[[121 117 120 115 134 126 143 122]
 [128 139 136 142 118 126 113 141]
 [110 113 129 118 128 102 128 133]]
->
[[128 139 136 142 118 126 113 141]
 [110 113 129 118 128 102 128 133]
 [121 117 120 115 134 126 143 122]]

[[119 117 116 139 140 139 109 135 136 130 120 133]
 [139 146 155 132 129 122 116 141 113 137 135 124]
 [130 132 130 123 133 128 139 125 135 127 122 116]
 [116 106 105 137 138 146 110 134 137 144 128 143]
 [132 134 125 122 132 129 141 127 135 126 119 114]]
->
[[139 146 155 132 129 122 116 141 113 137 135 124]
 [130 132 130 123 133 128 139 125 135 127 122 116]
 [132 134 125 122 132 129 141 127 135 126 119 114]
 [119 117 116 139 140 139 109 135 136 130 120 133]
 [116 106 105 137 138 146 110 134 137 144 128 143]]

[[118 122 113 146 144 128 119 149 118 122]
 [123 149 134 150 128 110 118 133 111 125]
 [141 138 141 104 114 129 128 134 111 127]
 [137 131 136 102 114 125 118 127 118 126]
 [122 143 129 147 135 118 124 137 111 126]]
->
[[141 138 141 104 114 129 128 134 111 127]
 [137 131 136 102 114 125 118 127 118 126]
 [123 149 134 150 128 110 118 133 111 125]
 [122 143 129 147 135 118 124 137 111 126]
 [118 122 113 146 144 128 119 149 118 122]]

[[119 108 150 104 130 133 121 140 133 133 141 130 124 127]
 [126 118 134 117 130 132 124 132 129 132 135 129 127 127]
 [134 120 121 124 130 132 125 110 134 131 138 122 128 133]
 [126 143 125 124 129 135 138 126 129 133 134 149 142 115]
 [128 127 129 131 125 125 117 127 113 130 119 124 141 127]]
->
[[119 108 150 104 130 133 121 140 133 133 141 130 124 127]
 [126 118 134 117 130 132 124 132 129 132 135 129 127 127]
 [128 127 129 131 125 125 117 127 113 130 119 124 141 127]
 [126 143 125 124 129 135 138 126 129 133 134 149 142 115]
 [134 120 121 124 130 132 125 110 134 131 138 122 128 133]]

[[141 114 148 142]
 [148 150 125 123]
 [144 117 129 154]
 [133 110 135 147]
 [136 120 150 125]
 [147 121 151 140]]
->
[[147 121 151 140]
 [136 120 150 125]
 [141 114 148 142]
 [133 110 135 147]
 [144 117 129 154]
 [148 150 125 123]]

[[124 139 119 145 130 125 140 133]
 [118 104 137 127 139 124 126 142]
 [119 130 136 115 108 137 114 117]
 [126 120 106 138 137 122 135 140]
 [121 154 125 154 125 133 151 125]
 [131 121 151 125 115 115 134 139]
 [144 138 131 134 144 122 143 125]
 [124 107 122 126 155 119 119 133]
 [133 137 109 138 147 124 128 126]
 [136 147 123 152 107 125 145 141]]
->
[[131 121 151 125 115 115 134 139]
 [118 104 137 127 139 124 126 142]
 [119 130 136 115 108 137 114 117]
 [144 138 131 134 144 122 143 125]
 [121 154 125 154 125 133 151 125]
 [136 147 123 152 107 125 145 141]
 [124 107 122 126 155 119 119 133]
 [124 139 119 145 130 125 140 133]
 [133 137 109 138 147 124 128 126]
 [126 120 106 138 137 122 135 140]]

[[117 130 137 117 115 140 131 125 134 117 124 107 127 109 120]
 [120 124 124 121 131 124 112 129 117 116 138 118 141 138 144]
 [129 122 115 135 132 124 102 128 130 123 130 130 128 142 149]
 [137 119 110 136 133 124 107 132 131 129 130 141 126 145 146]
 [124 121 119 129 133 123 104 129 124 116 132 122 134 141 147]
 [139 130 126 133 119 138 139 123 150 143 116 138 115 116 109]]
->
[[117 130 137 117 115 140 131 125 134 117 124 107 127 109 120]
 [139 130 126 133 119 138 139 123 150 143 116 138 115 116 109]
 [120 124 124 121 131 124 112 129 117 116 138 118 141 138 144]
 [124 121 119 129 133 123 104 129 124 116 132 122 134 141 147]
 [129 122 115 135 132 124 102 128 130 123 130 130 128 142 149]
 [137 119 110 136 133 124 107 132 131 129 130 141 126 145 146]]

[[131 121 123 123 132 122 123 133 134 129 133 136 135 134 134]
 [125 129 105 118 144 132 117 151 153 120 131 127 127 134 127]
 [129 128 140 132 119 125 133 116 115 133 125 128 135 128 134]
 [140 109 127 125 130 113 127 129 129 135 138 150 131 130 130]
 [120 137 126 126 129 135 124 130 131 123 122 118 135 134 135]
 [130 128 125 131 130 130 131 131 130 126 130 128 105 118 108]]
->
[[129 128 140 132 119 125 133 116 115 133 125 128 135 128 134]
 [140 109 127 125 130 113 127 129 129 135 138 150 131 130 130]
 [120 137 126 126 129 135 124 130 131 123 122 118 135 134 135]
 [130 128 125 131 130 130 131 131 130 126 130 128 105 118 108]
 [131 121 123 123 132 122 123 133 134 129 133 136 135 134 134]
 [125 129 105 118 144 132 117 151 153 120 131 127 127 134 127]]
